(in the rows, 128 means zero)
T: 3 groups of rows, each row roughly a mix of its group's hidden directions
T (130 x 12)
[[166 105 168 122 141 132 150 134 117  87 135 141]
 [129 135  97 117 119 160 116 130 152 180 154 123]
 [118 153 152 122 104 137 189 127 111 108 121 129]
 [110 129 160 130  80 109 132 114 123 127 167 152]
 [157 145 117 128  79 117 155 140 102 102 132 109]
 [152 114 146 147  71 136 138 146 123 157 144 122]
 [145 105  95 163 148 111 111 125 169 126 142 147]
 [115 109 114 174 145 144  91 134 131 117 115  92]
 [133 107 113 112  97 165 166 142 152 138 128 155]
 [103 156 144  98 103 120 162 116 101 158 133 141]
 [132 130 172  90 128 108 127  87 134 129  99 123]
 [109 160  80 122 102 110 143 126 120 156 106 117]
 [112 129 135 113 132 114  84 116  90 163 104 144]
 [125 120 110 164 154 123  89 126 136 145 106  88]
 [118 133 113 100 118  96 138 172 114 128  90 107]
 [128 142  92 139 116 122 125 139  88 129  89 164]
 [138 130  96  99 115  87 121 120 173 143 113 135]
 [127 152 127  63 107 128 131 114 155 138 125 128]
 [137  97 118  97 129 106 108 135 113 111 107  80]
 [121 123  92 107 152 141 100 115 167 155 123 103]
 [132 167 125 119 135 113 112 130 135 170 112  83]
 [150 110 120 170  99  98 131  88 120 143 137 122]
 [114 116 100 123 152 132 133 149 169 145 168 102]
 [148 153  87 102 136 105 126  97  97 122 144 116]
 [164 114 125 163 118 135 120 149 157 100 121 164]
 [134 146 114 102 103 143  94 119  92 116  88 124]
 [ 98 136 127 109 121 169  94 139 148 139 101  99]
 [ 80 151 158  88 129 109 122 131 129 148 145 129]
 [106 168 133 148 115 124 166 116 139 148 102  97]
 [134 144 108 145 142 123 105 161  94 134 163 162]
 [143 120 118 176 131 142  81 132 136 141 124  97]
 [118 110 104 122 131 101 113  90  88 130 142  94]
 [104 142 123 123 161 114 156 125 152 116 163  89]
 [138 122 139 159 117 150 105 147 134 157 113 179]
 [119 155 137 101 140 110  92 167 154 132 120 155]
 [ 85 116 102 136 139 143 100 133 171 124 152 128]
 [195 114 112 132 122 119 115 125 146 105 144 125]
 [169 150 104 115 126 111 168 113 119 150 100 123]
 [148 152  88  98 156 154 133 148 112 116 116 107]
 [183 149 117 125 120 163 140 138 108 137 155 125]
 [ 95 137 163 139 142 126 120 127  89 144  91 107]
 [144 112 156 134 136 104 131  92  98 124 110 170]
 [131  90 133 134 150 121  89 175 114 120 135 146]
 [101 145 168  83 140 140 138 136 147 147 150 123]
 [100 113 140 104 171 151 127 155 152  98 125 138]
 [152 133  80 127 142 105  98 122 150 130 121  93]
 [152  97 102 150 168 132 138 125 148 104 101 112]
 [139 115 137 167 134 106 109 171 106 125 151 153]
 [ 77 121 117 169 124 142 114  98 109 134 140 125]
 [118 112 143 186 134 127 103 137 166 134 117 131]
 [144 154 142 160  94 123 169 147 121 124 158 130]
 [101 119 102  87 105 130 103 168 123 130 145 141]
 [104 106 137 116 134 173 133 110  92 130 158 106]
 [156 119 140 113 136 140 103 116 148 132 160 180]
 [ 90 167 149 141 157 148 146 112 147 135 104 121]
 [ 96 153 150  97 137 131 180 132 138 141 113 124]
 [146 107 124 159 136 107 150 169 143 105 134 161]
 [114 139  85 138 136 124 118  86 153 142 116  94]
 [119 142 163  92 140 148 118 161 160 127 146 150]
 [139 138 156 140 121 104 143 117  83  93 114 156]
 [121 150 114 129 148 116 166 147 109  97 168 148]
 [127 148 113 102  90 174 151 129 115 139 129 154]
 [114 151 143  81 118 147 146 118  97 155 150 116]
 [ 99 132 110 127  93  86 146 142 164 140 113 121]
 [141 129 157 156 121 175 136 123 139 171 138 115]
 [147 134 101 154 116 144 123 156 130  76 108 113]
 [136 138  98 101 131  87 164 121 120  99 102 127]
 [112 107 143 143 148 130 141 148 171  95  93 135]
 [175 118 100 149 111 150 113 142 119  88 129 132]
 [105 111 153 139  98 104 115  82 110 145 119 110]
 [114 160 126 127 117 143 188 112 136 106 130 148]
 [104 145 129  77 151 157 122 160 119 109 128 129]
 [151 110  98 111 118 126  91 114 143 140 161 163]
 [ 78 154 147 125 118 115  88 147 124 151 129 136]
 [117 129  98 139 104 154  97 114 123 156 160  97]
 [132 105 104 144 154  84 126 119 153  95 107 115]
 [116 126 117 129  96 160 155 120 132 104 176 147]
 [134 157 135 160 110 139  81 144 127 164 130 111]
 [ 80 122 117 124 123 125 104 117  99 137 108  85]
 [150 126  95  95 131 103 133 101 102  93 108 122]
 [121  99 138 166 132  92 108 153 113 139 104 102]
 [134 130 113 150 150 102 109 142  99 153  86 103]
 [115 130  93 103 160 138 100 136 119 100  99 153]
 [147 136 124 144 118 130 121  98  93 153 115  77]
 [147 121  99 131 148 125  91  82 125 144 134 157]
 [141 117 148 144  85 112 171 100 142 113 142 122]
 [119 140 155 131 133 136  93 108  85 160 134 156]
 [ 94 150 114 179 118 123 140 141 151 158 129 131]
 [112 133  94 150 128 112 165 136 175 108 122 114]
 [138 113 128 160 145 130  92 167  93 148 132 142]
 [134 195 133 142 127 121 133  95 117 120 115 124]
 [129 101 117  95  89 170 143 133 142 136 104 137]
 [122 104 106 110 122  98 156  98  97  93 137 137]
 [140 119 133 167 130  93 123 172 126 110 154 107]
 [156 127 150 116 179 158 116 120 106 107 126 143]
 [164 150 106 163 122 102 129 139 120 147 167 137]
 [134 163  81 125 163 114 103 127 114 131 154 130]
 [106 129 179 145 109 137 115 148  99 146 153 116]
 [134 122 152 144  94 100 117 118 138 147 152 176]
 [142 116 115 158 157 160  96 133 135 141 116  87]
 [130 159  89 117 134 142  94 132 105 159 158 133]
 [187 138 101 150 105 136 107 135 123 115 127 109]
 [ 94 140 104 130 147 135  91 166 151 156 126 124]
 [104 125 145 100 165 116 110  80 109 132 124 114]
 [105 145 164 136 106 119 151 113 133 179 132 145]
 [153 146 101 149 115 163 137 140 109 112 106  89]
 [170 129 143 127 131 163 110 111  86 138 153 134]
 [140  74 114 119 150 116 125 127 125 148 148 167]
 [142 156 148 145 102 129 180 129 144 134 123  95]
 [128 101 147 132 136  94 100 136 114  95 103  92]
 [106 147 115 109 132 140 164 153 123  83 101 120]
 [142  92 157 151 107 102 124 173 120 125 141 141]
 [123 100 137 151 157 113 108 135 127 117 131 186]
 [119  99 160 148 116 127 107 176  98 126 144 135]
 [ 96 102 119  93 153 136 101 145 111 135 158 107]
 [145 113  91 107 140 124  77 115 106 147 117 142]
 [105 138 156 126 119 136 179 120 155 122 145  95]
 [157 114 154 149 102  90 128 124 112 103 105 103]
 [130 150 105 125 123 109 124 125 108 159  90  82]
 [153 102  72  96 115 136 117 129 137 147 132 123]
 [ 93 125 143 142 112 151 129 146  70 125 141 138]
 [136 160 127 118 115  88 170 110 136 154 107 113]
 [109 149 118 113 130  96 123 120 102 175 106 155]
 [119  79 131  93 112 131 120 134 122 140 144  85]
 [ 94 134 139 164 137 141 106 129  84 152 127 151]
 [ 87 146 123  84 145  99 133 124 115 124 124  97]
 [142 136 146 103  96  83 125 111 137 126 168 135]
 [114 151 136 145 130 136 178 152 130 115 165 152]
 [126  87 122 134 167 132 120 138 155  82 125 137]
 [166 118  98 133 105 151 126 131 101  84 139 125]]

one row of each group, then the others: which group is each in?
[132 166 155 143 138 100 121  89 103 109 105 123]  Y
[138 136 106 179 151 142 128 114 125 139 122  84]  B
[141 107 142 146 154  92 121 108 175 153 129 123]  S

[111 103 148 153 152 136 131 139  79  95 117 117]  B
[130  67 137 101 101 143 137 140 116 143 136 142]  Y
[100 131 122 158 119 119 110 104  97 174 119 108]  S
[141 118 107 126 114 162 145 121  93  88 141  97]  S
[ 83 131 131 135 149 107 107 156 156  98 107 123]  S
[126 128 130 152 148 124 122 163 106 104 129 183]  Y
[109 145 143  98  92  97 147 108 104 140 153 144]  S
[154 137 115 179 118 102 112 132 152 144  97 127]  S
[145 169 134  92 143 155 128 105 163 146 129 132]  B
[159 151 108  83 115 135 116  97 120 152 123 107]  B
[131 112 131 110 142 125  75 142 126 131 150 174]  S
